One turn sends every row of this set to another row. A few are shown first. Where does it send the rows asked after them?
Fim: [-15  16  -7  -6  38   6  -2  -1 -28 -14   7 -15  10 -12  -1  15  24  13
   9 -30  -1  18   2  -6]
riku: [-36   2 -21 -21  31   3  -9  -4 -27   4  10   5   2 -16  -6  35  15   6
  13 -26   1  14 -11 -24]
dusif: [-16  15 -16 -11  34   1   8   1 -25 -15  -3 -15  12 -10  -9  10  27  10
  13 -33   3  16   7   2]
nelig: [-29   6 -37   0  26  13  10  16 -19   6   4  13   8 -32  13   7   7  16
 -18  -6 -16   3 -18  34]
lon: [-46   1 -39   4  16  -2  20   1   2  11  -2  16 -22   9  -1  -8   0  28
  -8  13   5   4 -20  16]
sope: [-20  -6 -33  10  12   8  11  25   5 -23  -5  36 -10   9  10   8   5  32
  14   3 -19  -1 -10   5]
Mino: [-28  16 -26  -7  34 -10  15   0 -50  -3 -29   0  -3  -4   8   7  27  12
   6   5  17  18   9   9]
vez: [-45   3 -35   0  15  -4  24  -7   1  13   1  18 -24   9   0  -9  -1  25
  -7  11   7   0 -25   9]
gogit: [-33  -8 -39   7  23  18  16  17   5 -22  -9  21  -8   9 -10  14  13  35
   7   0 -18   9 -16   2]
Pugun: [ -7  -4  -1  12  19  -3  -9 -12 -29  -9   2   3   9 -12  19   1   9  14
  27 -24  -1   6  16  -3]
vit: [-13  -8 -43   0   5 -12  24   6 -15  18   0   5   4  -6  -5  28  16  12
  -3   4 -22 -15 -21   9]
Dubup: [-12  -3  -7   5  17 -14  -5  -8 -27 -12  -7   5  13 -15  17  -5  11  16
  31 -24   2   8  16  10]
Boben: [-31  -4 -46  15  19   4  37  14  -1  12   7  16 -16  10  15  -6  -3  17
  -1   8  12   1  -9  14]
dutap: [-40   5 -26 -23  22   2   3   1 -32  -2   4  10   0 -15  -9  35  17   4
  15 -31   9  10  -7 -22]
lelez: [-17  -4 -40  -2   5 -17  22   1 -13  14  -3   0   6  -5 -10  28  17   8
 -10   7 -18  -8 -23   9]
luk: [-27   5 -36  20   4   8  32  22 -15   9   3   5  -2  15  22 -14   7  22
  -5  -7  -2   7 -30   7]
Rogo: [-20 -27 -26   2  29  24  33  -6 -11 -15  -4   7   4  11  -5   5  18  24
   6   7  25   9   1 -15]
bila: [-18 -26 -26 -21  20 -14   3  -4  -7  -6  -3  10  17  14  -3  -6  17  31
  -2  19   1  12  -2   2]
gurir: [-21   1 -24 -19  13  -6  -2  19 -17 -18  -1  20  18  -5  29  11   8  27
   8  21   8   4 -32   0]
rep: [-25 -10 -35   6  24   5  12  25  -2 -28  -6  21  -3  16   6   8   8  35
   3   2 -26  14  -1  12]
lif: [-36 -16 -22  14   2  -2  28 -15 -28  -2   1  17 -21  13  -2  15   9   7
 -18   4  -9 -11   8  -5]
Kigom: [-45  -5 -21 -25  19  -1  -2  -3 -31   5   8   0   4  -7  -2  38  15   9
   7 -22   5   9 -14 -25]
vub: [-31  -9 -43   2  15  18  16  17   3 -25  -4  32 -11   7   4  23  -7  30
   3   1 -13   7  -6   5]
Genin: [-26  -4 -23  -8   5  39  12  14 -20 -24   5  22   8  -4  22   5   3  23
  -7  -7  23   9 -17 -12]
lavar: [-19   7 -42  -5   9  -1  15   4 -47  11 -26  19   0 -12  22  22   6   3
  15  -3  27   7   6   2]
Fese: [-30   6 -41  18   1   8  30  26 -13   6   2   6  -8  19  20 -11   5  22
  -8  -4  -3   6 -23   9]
zumad: [-28 -18 -17  -4  13  -9 -12 -16 -30   5   7  21   2 -16  16  25  -5   8
  27 -18   2   6   6 -19]
Kalan: [-41 -20 -10 -12  12 -10 -11 -23 -26  -1   6  20  -1 -11  14  19  -3  19
  17 -14   7  12   5 -18]
Nima: [ -9  -5   1   7  23  -5  -4  -8 -21  -7   4  -1  10 -17  25  -6   8  19
  19 -23   9   3  18  10]
Dotig: [-40  -1  -9  32  23  20  23   5 -32 -12  -1  25 -14 -18  20  -6  14  14
  -8  -1   0  -9  -7   9]
vudi: [-14  14 -12 -10  34   4   7   9 -23  -6   8 -20  18 -10   1  14  30  13
   6 -32   5   9  -2  -2]
nazab: [-31  -4 -41  14  23   3  39   9  -6  13  12  21 -14   9  22 -11  -6  14
  -2   3  12   3  -7  13]
Pako: [-42   2  -9  27  29  21  22   1 -32 -13  -3  21 -20 -18  16  -4  17  22
  -6   0  -7 -12 -10  12]
Patu: [-33   8 -38 -14  18  12   5  -1 -38  19 -28  16  -6 -16  -8   2  24  11
  -1 -13  24  15   2  -1]
geser: [-14  13 -27  -7  -5  -8  -1   4 -47   8 -29  13  -2   0  15  -7  22  13
   5  -9  12   7   7   3]
pum: [-46  12 -36   3  13  -8  30   4 -17  -3  -1  -4  -8  20  15   2  -1  29
  -9  10  -6  14 -34  13]
vako: [ -9  -9  -1  11  29   0  -2 -13 -15  -8   3   6   8 -20  21  -2  11  20
  31 -19  15   8  12   0]
kiv: [-40 -20 -10  -4  10 -10 -10 -18 -28   4   2  20  -1 -16  18  18  -2  16
  26 -13  12  -3   2 -16]
zelat: [ -8  10 -15 -11  29   8   3   8 -20 -10  14 -15  20  -7   7  11  22  13
   3 -33   6  21   3  -4]
mak: [-48  13 -36   8  11  -6  25  12 -16  -5  -3  -1 -13  17  15   1   2  29
  -8  14  -4  10 -31  14]
Guga: [-33 -16 -22  12   0  -2  28 -12 -33  -6   1  13 -21  15   2  13   8  14
 -14   2 -19 -14   8  -3]
Bunon: [-27  10 -31   7  21   9   9  17 -20   3   2   8  16 -31  17   6   9  15
 -18  -4 -13   6 -22  32]
gil: [-38 -13 -18  -9   6 -13  -8  -8 -36  -1   0  30   1 -20  19  20  -2   9
  29 -21   7   4   5 -13]
bufe: [-33   1 -18 -19  20  -5   0  -2 -27  -1   7  -1   7  -6   0  39  22  11
  14 -18   5  12 -22 -31]

vez moves to pum
bila moves to gurir
Where do these go?
nelig moves to Pako
kiv moves to Kigom
geser moves to lavar
zelat moves to vako
riku moves to Fim
Boben moves to lon
rep moves to sope
Dubup moves to gil
Dotig moves to lif

